rotation ticks, each row followed by its count of ticks
The counts run from 0 to 872.
[159 117 156 101 136 124 112 140 151 143  82 149  71 151 116 153 151  91
 185 150 170 153 157 132 113 106 137 147 161 128 103 108 103 155 114 123
 138  64  98 100 109 106 132 187 127 127 115 142 101 126 117  92 107 110
 178 132  92 122  99 101 128 132 130 226 120 126  89 132  93 152 129 133
 110 146 155 127 119 141 112 124 139 135 155 108 122 151]
84
[192 126 158 105 132 153 144 148 141 148  90 128 101 144 121  98 131 116
 136 156 159 115 115 149 155 132 120 121 175 118  93  49 113 164 164 119
 135 109 156 110 118 132 142 158 147 122 101 190 130 117 122 115 129 153
 165 123 138 131  85  73 102 105 114 154  77 142  87 115  95  84  98 139
 146 137  95 120 134 140  75 113 126 126 158 143 111 132]
542
[102  83 155  97 151 149 134 107 128 151 174 146 120 122 151 199 190  77
 148 139 167 169 145 114 129 106 150  97 147 107  83  99  83 149 137  84
 164 122 111 123 130 159 143 168 134 118  86 141  96 129 129 149 122  98
 188 126 141 132 129 149 166 130 101 149 126 100 123 147 155 136 120 149
  80 101 167 105  91 144 135 116 135 164 112 148 133 145]
773
[107 115 163  90 150 113 152 113 120 151 162 155 172 132 144 119 135 114
 159 136 176 117 159  95 160 141 100  94 136 102 128  88 142 123 126  88
 190 124 109 102 138 113 135 136 146 103 129 132 113 122 101 149 102 131
 155  98 118 172 119 110 149  93  97 125 157 100 138 149 147 161  81  81
  92 139 138 142 119 116 128 127 113 176 180 161 154 149]
315
[ 97 106 160  72 120  80 132  85 106 127 136 132 177 146 141 108 161 144
 158 122 174 149 119  85 151 119 111 130 135 110 126 113 122 118 138  85
 145 135 110  81 116 128 133 157 151  86 115 136 121  81 120 147 149 155
 177 126 103 176 101 118 175  85 118 116 142  93 141 123 124 128 114 115
  70 170 141 117 117 135 114  95 100 136 194 141 127 151]
175
[152 138 160  87 149 156 174 143 145 148 122 151 133 146 104 117 146 111
 113 174 148 126 159 130 157 158  79  94 155 125 121  62  87 146 127  84
 171 147 169  94 143 153 147 143 158  90  90 153 128 114 132 132 103 150
 155 119 158 136 102 106 115  93 108 144 110 125 124 124 106 106  94 109
 129 104 139 107 119 128  71 114 136 136 165 158 121 140]
398
[145  99 139 119 114 101 103  85 151  92 173  73 115 129 164 155 143 120
 140 100 172 155 133 120 150  95 143 131 134 110  69 122 130 170 157 149
 131 139 107 140 105 141 122 216 104 173 114 141 104 114 119 142 157  75
 156 122 116 122 159 115 171 146 112 143 128 118  84  89 128 138 115 165
  80 178 113 122 131 145 142 145 112 106 119 148 139 137]
591
[173 150 156 126 147 128 123 145 184 133 119 128 101 149 127 120 101 109
 149 153 183 143 171 160 124 164 139 131 125 127  83  92 120 157  92 119
 150 110 129  74 122 109 132 181  95 132 102 127  98 138 107  86 122 100
 166 114 100  93 127 125 120 132 142 186 115 150  80  89  88 171  99  93
 107 152 153 136 140 121 140 160 145 119 157 164 148 161]
677
[204 137 171  99 126 134 161 123 168  88 107  98 127 177 109 129 121  92
 125 169 160 145 164 119 138 155  90 116 129 137 120  87 122 156 119 137
 167 134 162 121 106 166 141 181 108 146 104 122 129 101 145 116 116 118
 122 113 145 121 108  89 118 118 122 184 139 153  95 128  69 133 122 138
  96  97 143 107 121 112  65 133 140 113 147 128 135 172]
718
[134 124 130  91 146 150 141 126 183 125 144 169  72 113 111 176 154 125
 140 158 142 130 184 138 131 129  98  87 121 122 101 115  75 148 102  95
 168 144 129 133 156 118 138 177 133 103  74  91  88 178 106 111 118  97
 130 149 137 113 137 126 142 145 118 179 115 131 136 114  79 160  90 123
 120 126 162 115 107 151 142 160 163 121 103 147 136 171]
815
[170 138 163  90 118 120 111 137 184 114  80 104 135 167 133 123 146 175
 148 135 158 149 162 162 140 147 125 127 122 130 137 113 126 157 117 102
 114 100 140  88 122 155 111 166  83 117 107  96 103 121 116 105 164 135
 160 135  65 136  86 133 115 110 119 162 131 163  96  76  71 165 115  88
 102 178 161 137 145 118 113 131 109 122 139 134 144 177]
821
[151 157 162  86 151 150 154 151 158 154 100 160 116 153 112  97 112 121
 149 164 153  96 177 151 148 167  98  78 157 114 107  77 121 140 110  85
 164 103 142  82 150 106 146 151 148  97 127 148 121 138 107 109  87 148
 162 109 143 155 104  98 102  91 108 154 104 131  96 129 101 144  85  66
 140 133 134 130 146 134  94 137 127 138 182 171 136 131]
154
[116 129 153  84 150 158 137 127 153 185 167 149 153 132 138 131 181 140
 109 132 156 144 132 163 158 164 147  78 139 103  83  78  81 145 143  51
 133 153 147  87 162 161 149 149 135  80  71 151 114 131 125 140 150 146
 174 118 136 135 117 159 127 102  98  99  97 126 130 100 128 127  91  95
 110 150 143 115 119 127 121 122 129 135 132 186 129 134]
217
[158 124 152  80 118  96 148 108 113  95 119 114 112 118 114  98 109 156
 134 130 158  87 130 107 183 107  53 126 157 114 123  95 127 160 160 151
 137 139 138 155 133  91 129 185 179 140 121 148 128 116 105 138 146 126
 122 137 121 166 121  63 151 114 110 137 105 106 114 104  96 117  99 147
 124 201  87 122 154 155  88 132 113 110 175 134 115 131]
726
[131 108 166  83 142 148 138 112 181 122  99 144  80 168  98 187 154  74
 195 164 154 161 191 142 113 119 111  91 149 112 122 120 108 135 100  84
 151  90 104 110 131 154 141 152 126 114 124 110 104 133 122 102  91 117
 142 141 122 160 119 112 125 120  90 191 132 127 107 153  98 152 129 111
 118  92 170  96 133 135  98 141 129 150 132 110 135 132]
856
[141 112 150 114 134 124 144 117 120 144 180 101 139 113 165 107 123 119
 111 109 173 115 120 135 185 134 131 116 144 103  47  79 118 178 169 129
 132 161 140 123 128 123 130 197 138 145 112 174 125 111 117 155 164 115
 161 116 140 137 140 102 150 116 105 105  97 110 102  96 137 112  80 150
 122 176  79 133 136 141 141 144 115 119 151 192 116 126]
523
[143 113 178  50 112 131 162 106 136 114 117 129 156 129 114 116 150 172
 128 130 139  96 146 127 171 110  49 102 142 121 156  99 131 155 155  98
 144 147 148 157 148 162 115 141 152 105 103 113 127 108 115 168 138 159
 114 151 109 197  97  82 143  95  99 120 140 123 144 123  86 108 112 138
 114 173 118 119 148 150  77 117  92 144 136 125 120 149]
724
[133 133 161  82 162 139 162 140 149 144 111 171 133 159 115 123 139 108
 153 174 154 124 178 123 136 154 101 107 133 118 142  80 116 126 101  71
 184 112 131  87 154 118 140 142 141  87 101 116 106 142 116 123  83 145
 159 108 116 148  98 110 119  97 122 180 134 122 133 138 100 151  90  76
 116 108 172 138 115 121  99 137 134 160 174 143 147 168]
781
[ 83  90 146  87 147 159 145 101 123 169 186 150 149  93 153 152 177 135
 126 111 160 126 124 132 165 120 119  81 155  94  74  86 112 166 179  79
 135 136 116 146 169 136 132 164 144 106  89 144 109 151 118 173 155 115
 161 141 126 167 133 135 162 116  82  94 108  98 133 117 151 118  91 133
 114 163 131 130 115 155 154 133 108 156 113 178 128 119]
525
[164 150 134 115 145 112 123 155 175 107 112 136  78 130 118 125 123 139
 138 153 169 130 164 145 126 126 113 137 122 135 104 115  95 151 105 129
 159 127 124  94 126  87 124 198 116 129  84 106  86 153 106  93 137  99
 149 119  87  84 120 119 138 144 155 202 128 143 111  92  67 177  93 117
 108 163 152 134 129 133 142 148 148 108 143 141 139 187]
46
[166 124 176  89 114 146 128 121 167 130 106  82 145 156 134 125 151 170
 120 119 148 125 144 169 166 142 112 101 146 110 118  94 149 160 158  92
 104 112 152 110 139 189 118 154  89 117 101 136 117 109 128 134 175 161
 160 154 100 175 101 118 121  98  91 115 110 146  93  75  90 103 123 107
 128 174 123 126 153 131  84 118  85 136 135 142 119 148]
825
[123 146 139 104 148  87 144 134 155 104 152 145 157 147 131 105 114 126
 148 156 170 129 178 104 148 156  94 112 110 127 126 109  98 136  96 104
 187 161 133  87 134  97 144 181 136  95  97 106 107 125 109 123 115 105
 126 102 121 120 138 118 154 111 134 158 135 118 135 110  93 171  82  91
  82 151 161 123 122 106 125 144 149 108 200 152 152 181]
496
[144 131 153 112 170 133 164 151 140 147 131 167 109 121 131 114 132  81
 144 167 174 122 163 118 134 135 113 113 126 132 100  74  97 148 102 108
 200 135 130 105 126 105 138 163 146 128  91 149 103 160 122 126  92 104
 156  90 142  96 111 103 126 124 137 189 132 121 123 143 112 160  79 122
  96  93 157 143  93 127 129 138 145 150 166 156 155 179]
778
[126 105 157  98 174 163 153 140 132 162 142 182 140 119 139 160 175  87
 149 165 159 141 159 121 130 132 110  95 137 123 112  92  93 144 122  70
 187 132 131 118 138 135 131 144 126 104  77 128 101 156 121 154  88  99
 171 109 130 112 111 132 141 129 127 178 150 126 144 146 133 154  94 120
  86  87 167 133  67 120 129 125 140 180 121 149 152 173]
777
[180 155 155 105 121 107 120 144 178 115  94 101 116 164 129  99 116 160
 125 138 167 136 163 158 144 156 134 140 128 135 110  99 111 143 123 115
 121 109 149  78 115 130 122 188  96 123 106 120 101 115 117  97 155 134
 158 115  98 121 100 124 113 119 135 167 119 160  89  72  68 159 107 100
 114 175 139 130 153 119  98 136 125 101 165 143 128 162]
50
[137 113 156  89 153 157 151 152 156 174 133 173 140 125 144 152 176 122
 138 149 157 140 154 149 121 132 134 100 137 121 113  79 102 149 128  72
 168 110 140 109 150 154 120 135 111 114  68 125  84 161 122 134 115 116
 185 122 104 110  79 139 124 109 119 177 136 142 121 127 117 159 101 101
 105 117 165 155  96 122 131 123 122 195 117 143 152 184]
149
[100 109 133  87 151 156 136  98 143 153 197 157 123 104 149 155 176 138
 117 122 148 131 143 143 159 125 114  74 131 115  78 107  71 155 150  79
 137 168 125 136 170 135 130 177 135  96  68 130 112 153 118 151 160 108
 149 149 134 142 153 141 173 133  92 101 100 104 135 106 138 128  95 137
 116 158 137 120 121 163 152 145 131 128 104 171 123 139]
668
[152 106 145  86 103 135  95  94 182 110  96 106  82 158 111 162 169 152
 163 129 146 161 157 155 138 103 123 125 146 128 102 141  98 160 131 112
  83 100 102 123 126 149 131 197 109 123 106 106 103 122 119  93 150 124
 148 166  99 144 129 125 135 134 107 177 107 132  93  88  78 132 141 147
 121 184 144  98 153 161 100 143 122  94 110 113 105 149]
122
[134  98 148 124 145 122 122 107 117 141 165 117 115 122 159 163 163  77
 147 115 185 150 126 125 135  99 159 136 155 111  46  89 104 165 158 130
 148 123 118 116 109 125 137 196 141 155 101 171 111 110 132 142 129  91
 186 111 136 103 135 121 168 147 123 153 109 111  91 125 146 120 111 179
  90 139 127 116 102 146 139 129 136 125 140 155 124 139]
1
[135 126 167  99 182 144 164 150 138 160 142 184 137 125 134 133 142  96
 151 159 165 136 174 125 130 135 104 101 129 123 117  80 115 136 100  89
 201 135 130 100 144 125 127 148 140 114  94 120 109 152 120 133  90 102
 164  98 128 114 109 125 133 110 125 186 144 114 134 145 137 155  89 102
  95 100 163 148  91 114 139 132 145 175 149 157 165 172]
7
[162 102 144 108 113 137 133  94 143  95 142  86 100 130 134 117 131 140
 115 113 152 118 120 144 183 107  88 122 152 114  81  90 127 181 174 151
 117 150 140 164 136 145 132 195 139 152 104 153 134 117 120 147 165 116
 130 144 138 147 134  87 141 136  98 127  96 133  97  97  96 101 109 177
 125 181  88 104 150 160 101 141 116  96 120 155 114 135]
200
